(10): [ -2   1 -55   3 -39 -24  48 -48 -25  -5  21 -14 -50 -54  10   3  27   5
  67  52 -32 -69  41  16  30  41 -17   7  56  66  23  67  93  10  -2  -4
   6   4   3 -16 -11  18  -6   1  -2 -11   2  10  -4 -18   6   2   2  -5
 -12  -3   4]
(116): [ -2   1 -55   3 -39 -24  48 -48 -25  -5  21 -14 -50 -54  10   3  27   5
  67  52 -32 -69  41  16  30  41 -17   7  56  66  23  67  93  27  29 -23
  21 -10   5 -37 -46  39 -37   0 -54 -13  -8  61 -57 -22  14   3  36 -41
  -7 -23 -15]
(44): [-11   4 -70  12 -13 -26  54 -68 -60 -25  19  -6 -55 -78  18  -1  22  13
  73  50 -23 -65  59  21  39  75 -38  33  48  93  15  96 105  29  27 -21
  48  -2  22 -35 -34  41 -55  -5 -49 -26  11  65 -14 -41  22  -3  53 -58
 -14 -18  -5]
(47): [  0   3 -59   5 -31 -23  48 -56 -28  -9  20 -15 -50 -57  15   5  32   8
  73  58 -34 -69  40  18  30  43 -21   7  61  66  18  62  95  33  31 -29
  27 -13   9 -35 -46  38 -39   0 -55  -8  -3  62 -12 -20  12   3  45 -42
   0 -25 -14]
(28): [  5  10 -65   7 -12 -25  47 -63 -30 -19  20  -8 -49 -55  22   7  40   6
  86  71 -42 -68  43  13  25  48 -28  10  71  72  17  42  90  42  35 -40
  27 -12  16 -27 -49  37 -40  -2 -62  15  -5  61 -16 -12   5   1  54 -47
   9 -38 -20]
(153): [  5   5 -39 -23 -46 -24  55 -29 -29   2  35 -16 -62 -42  17  -3  16   7
  48  23 -34 -23  24   2   2  41   9  28  33  86  43  73  64  16  11 -16
 -28  -3  26  -8 -37  50 -61  18 -33 -17 -47  26  -9 -19  31  -2  -5 -22
 -68  12 -25]
(15): [-10   4 -68  11 -16 -27  54 -66 -58 -24  18  -5 -54 -73  15   0  25  12
  74  53 -24 -66  54  22  38  71 -34  30  51  88  15  90 103  30  28 -22
  45  -3  19 -34 -37  39 -54  -7 -50 -24   6  67 -16 -37  20  -1  53 -57
 -12 -20  -7]
(55): [ -9   5 -56   3 -34 -20  72 -48 -17   0  57 -38 -47 -48  16   3  16   1
  55  71 -39 -53  37  20  32  49 -14  35  47  56  45  77  83  10  30  12
  14 -18  -9 -26 -32  23 -39 -17 -71 -18 -35  61  -8 -13  28  -4  36 -52
 -29 -28 -26]
asked: [ -9   5 -56   3 -34 -20  72 -48 -17   0  57 -38 -47 -48  16   3  16   1
  55  71 -39 -53  37  20  32  49 -14  35  47  56  45  77  83  10  30  12
  14 -18  -9 -26 -32  23 -39 -17 -71 -18 -35  61  -8 -13  28  -4  36 -52
 -29 -28 -26] => (55)
asked: [-10   4 -68  11 -16 -27  54 -66 -58 -24  18  -5 -54 -73  15   0  25  12
  74  53 -24 -66  54  22  38  71 -34  30  51  88  15  90 103  30  28 -22
  45  -3  19 -34 -37  39 -54  -7 -50 -24   6  67 -16 -37  20  -1  53 -57
 -12 -20  -7] => (15)

(99): [ 22  51  48 -88]
(39): [-15 -33  43  -6]
(96): [ 70  82 -58 -35]
(95): [-14 -47  47   7]
(69): [ 22  51 -55  30]
(115): [-15 -16  44  -1]
(146): [ 46  20 -29  16]
(86): [-15 -52  63  -3]
(59): [ 75  11 -20  20]
asked: [ 22  51  48 -88] => (99)
where: [47] => (95), 2
where: [63] => (86), 2
where: [-47] => (95), 1

(84): [  2  17  24  20   9 -11   0 -12 -46]
(87): [-20 -14 -32  61  -2 -24 -23 109 102]
(83): [  8  10  61  42  11   5  -2 -13 -44]
(37): [  2  17  24  20 -14 -40  -4 -71 -23]
(43): [ -8 -27 -11  -6  30  38 -19  64  65]
(16): [-28  -9 -36 -43 -10 -18   3  -8 -27]
(147): [  2 -18 -59 -18   2  33  -1 -29 -57]
at: [ -4 -71 -23] => (37), 6
asked: [  2  17  24  20 -14 -40  -4 -71 -23] => (37)

(141): [-38 -63  35 -43 -12 -85]
(79): [ 32  22 -10   3  11  27]
(18): [-97  -1 -14  66 -35  17]
(135): [-67  22 -24  70 -25  45]
(65): [-14   9 -13 -29  14  27]
(100): [ -5 -14   9 -13 -29  12]
(42): [-27   1  -5  19 -10   6]
(19): [-97  -1 -14  66 -11 -36]
(63): [ -5 -14   9 -13  -1 -20]
at: [-14   9 -13 -29  12] => (100), 1
where: [-27] => (42), 0
where: [-35] => (18), 4

